In the rows, 128 means zero.
T: a few groups of rows, each row roughly a mix of its group's hidden directions; some rows fit no group
T (124 x 12)
[[130 113 136  67 110 140 149  72 137 138 156 121]
 [171 109 160 156 131 174 109 111  85 138 119 140]
 [110 105 144 100 134 189 106 144 135 141 167  97]
 [ 98 109 111 151 169  96 112 122 168  90 107 106]
 [106 116 177 112 141 125 166 118 169  91 114 101]
 [141 139 123 112 137  59  99 119  99 139 163 106]
 [ 85 109 134 179 171 140 140 153 143 162 133 136]
 [125 126 158 141 148  96 108 104 172 159  77 119]
 [138 163 112 136  98 139 112 134 109 177 186 130]
 [191 146 157 117 145 108 103  93 103 148 117 115]
 [ 70 143 146 150 176 139 152 142 108 134 160 134]
 [ 62 121  90 129 100  84 131 110 130 139 128 134]
 [136 151 161 123 160 161 141  80 161 150 101 107]
 [166 145 112 130 157 104 110 138 129 154 186  93]
 [101 110 141 127 128 145 127  77  62 127 139 109]
 [178 114 148 149 132 116 155 124  66 118 153 139]
 [174 154 129  87 106 179 104 137 153 128 137 141]
 [ 98 169  93 151  80  91 139 138 139 137 142 151]
 [148 102 159 120  92 112  94 108  96  90 114 162]
 [110 123 184 171 153 132 162 104 165 126 122 131]
 [128 137  88  79  85 111 122 146 167 102 137 113]
 [153 109 148 121 185  83 128 128 128  92 130  95]
 [177  72 126 139 138 132 103 123 178 132 135 133]
 [115  91 102 146 137 109 158 141 197 141 131 122]
 [ 95 145 128 109 110  92 123 113 164 117  65 132]
 [161 122 118 102 134 182 168 128  98 146  99 150]
 [157 161 109 125 149 115 116 138 111 172 182 100]
 [111 108  78 152 135 118 107 143 157 159  90 164]
 [121 131  91 142 158 129 135 183 177 123 104 153]
 [158 127  85 139 182 155 157 131 120 137  90 138]
 [ 77 116 147 117 172  97 106  95 128 147 109 102]
 [ 97 141  99 104 106 168 126 165 168 117 163 114]
 [148 104 169 135  74  86 159 132 137 118 144 144]
 [ 68 144 147 105 123  80 137 144 158 105 130 111]
 [165 151 171 112 137 119 143 156 130 152 173  92]
 [114 112 168 101 118 125  56 153 132 122 117 113]
 [177 121 133  90 129 162 153 132 148 137  75 134]
 [110 127 174 136  94 180  94 151 104 133 109 117]
 [105  84 181 137 127 148 146 154 153  94 109 115]
 [178 114 104 155 116  94 163  92 133 122 151 155]
 [ 85 119 142 117  90 123  89 134 144 126  68 130]
 [121 139 191 172 112 161 114 115 148 120 149 145]
 [111 126 131 103 161 136 196 145  97 155 128 106]
 [150 141 148  80 106 107 113 113  91 132  76 144]
 [135  99 150 119 144  66 107 134 106 116 165  96]
 [144 113 177 186 116 171 136 118 111 132 117 143]
 [180 107  90  96 123 100 139  91 160 132 136 116]
 [107 172  89  90 165 160 129 152 118 125 107 116]
 [130 152  89  76 191 124 129 126 140 122 125 117]
 [197 142 134 117 131 131  97 137 177 137 130 110]
 [181 121 118 163  98 101 122 178 149 138 141 131]
 [175 130 122 173 123 155 151  91  97 147 139 154]
 [ 92 125  92 150 163 134 118  92  89 142  95 105]
 [ 57 101 151 140 140 147  95 145 104 120 136 118]
 [101 181 161 132 123 130  79 151 130 147 108 102]
 [140  85 159 138 146  67 113 110 122 159 114 114]
 [100 157 133 149 173  92 156 128 116 117 173 104]
 [ 70 182 125 129 126 140 139 125 118  98 157 103]
 [ 91  94 158 127 132 118 143 132 151 114  77 172]
 [134 127 177 130 140 109 166 148 177 109 152  97]
 [ 84  98 106 136 123 137 190 113 109 104 127 153]
 [131 132  93 139 185 101 118 133 116 153 161  87]
 [ 74 140 165 154 117 175 151 140 115 151 122 111]
 [152 107 127 161 125 152 111 121  51 132 136 121]
 [124  94 139  96  80 101 156  89 158 143 144 121]
 [131 113 133 147  93 120  85  97 125 156  71 115]
 [141 134 115 123  93 176 129 117 157 129  78 168]
 [176  82 125 124  97 151 139 116 109 111 175 129]
 [123 143 162 184 107 148 118 101 128 160 165 151]
 [176  85 106 110  92 143 166 108 127 139 138 152]
 [107 133  71 159 149 129 164 120  87 121 151 109]
 [160 124 121 181  95 162 152 119 156 121 154 157]
 [101 171 120 153 147 128  92 103  98  98  97 153]
 [126 159 145 164 111  69 133 117 129 108  93 160]
 [102 157 112 174 135 109 102 126 135 129 191 117]
 [150 126 178 160 151 147  75 113 120 131 147 155]
 [119 114 143  87  79 105 140 136  82  96 124 102]
 [168  92 128 113 151 103 165 159 153 130 160 156]
 [187 123  94 126  96 140 104 120 153 163 101 126]
 [165 144 108 119 107 140 135 124  93 172 182 141]
 [153  72 107 150 120 106 115 127  91 167 156 138]
 [116 155 107 146 184 142 151 145 171 139 129  92]
 [123 156 102 131 157  97 102 113 178 112  84 114]
 [148 147 179 116 140  98  88 132 122 140 167  94]
 [133 119 187 156 163 150  80 115 124 146 129 140]
 [103 140 109 126  87  89 104 174 159 102 110 140]
 [108 101 170  93 130 118 123  90 151 134  79 150]
 [105 140  95 113 140 116 126 111 187 147  77 126]
 [106 124 183 108  77 125 165 128 111 118 116 151]
 [119 135 120 137 164  87 122 143 175 135 153  77]
 [ 69 145  92 132 137 155 141 120 146 113  81 142]
 [136 177 139 113 146 161 137 160 117  93 176 136]
 [144 116  81 172 128 153  85 158 112 151 114 114]
 [121 132 151 132 184 119 117  91 130 157 181 131]
 [167  90  90  99 111 131 171 104 127 136 123 159]
 [132 147  81 101 161  97 112 126 114 162  83 121]
 [159 122 155 118 163  77  93 139 159 159 127 112]
 [198 164  95 145 106 129 135 150 132 130 149 122]
 [138 159 130 182 142 146 137 104 141 165  84 150]
 [147  94 103 149 135 103  86 123 139 176  94 105]
 [ 84 114 109 144 117 122 141  93  97  91 107 173]
 [134 116 114 116  92 161 135 108  87 184 131  97]
 [137  76 162 143  71 115 147 143 126 117 131 158]
 [147 103 172 182 143 125 141 130 146  99 114  90]
 [152 195 137 144 180 150 145 127 139 118 124 122]
 [136 133 125 142 177  83  82 116 133  89 115 108]
 [170 117 101  98 173 133 146  92  91 141 141 119]
 [151 127  99 161  83 130 150 116 129 126  70 152]
 [159 148 117 138 110 140  96 146 142 172 186 113]
 [141 133  89 126 113  50 138 117 121 131 105 141]
 [ 96 164 124 114 104 104 189 117 163 145 125 132]
 [143  86 152 101 143 125 146 124  62 107 109 137]
 [ 93 132 180 163 125 161 120 148 101 113 161 144]
 [120 114 132  90 106 102 123  99 192 156 109 120]
 [148 100 119 119 185 187 148 123 127 139 140 112]
 [ 57 132 110 165 110 119 111 128 111 136 165 130]
 [ 79 108 180 134  83 128 110 108 112 117 109 130]
 [122 150 147 130 140 108 171 133 152  97  82 174]
 [129 134 131 109 151  99 112 125 173 110  63 106]
 [156  71 164 125 100  93 124 136 154 147 116 148]
 [110 139 178 178 153 126  95 130 147 141  98 150]
 [145 143 163 143 124 112 103 149 122 141 197 101]
 [142 163 151  91 117 130 173 134 150  95 168 149]
 [105 145 154  84 170  93 115 135 134  88 104 115]]
one row of each group, then the others: which group is each in?
[150 177  96  96  84 157 130 128 143 100 109 126]	(76)
[146  89 119  98 110 124 107 135 177 132  74 118]	(95)
[193 157 135 143 145 108 111 121  90 141 150 103]	(38)

[135 130  74 155 164 119  75 125 152 135 142 107]	(95)
[150 113 190 145 152 140 143  81 157 120 131 125]	(76)
[ 59  96 123 141  98 102 100 139 119 138 144 114]	(95)
[ 93 120 163 112 138 174 161 145 126 115  97  89]	(76)
[ 92 139  94 158 121 119 121 157 183 163 113 135]	(76)
[145 111 104  88 182 110 104 116 117 162 103 106]	(76)
[ 90 131 118 164 139  82  97 103 115  86 148 137]	(95)
[106 103  84 105 108 155 142 169  90 144 143 103]	(76)
[170 113 100 141 165 132 155 127  75 130 163 127]	(38)
[ 91 137 167 128 117 117 117 140  57 135 109 118]	(76)
[124 101 186 135  94 124  84 167 140 128 133 135]	(38)
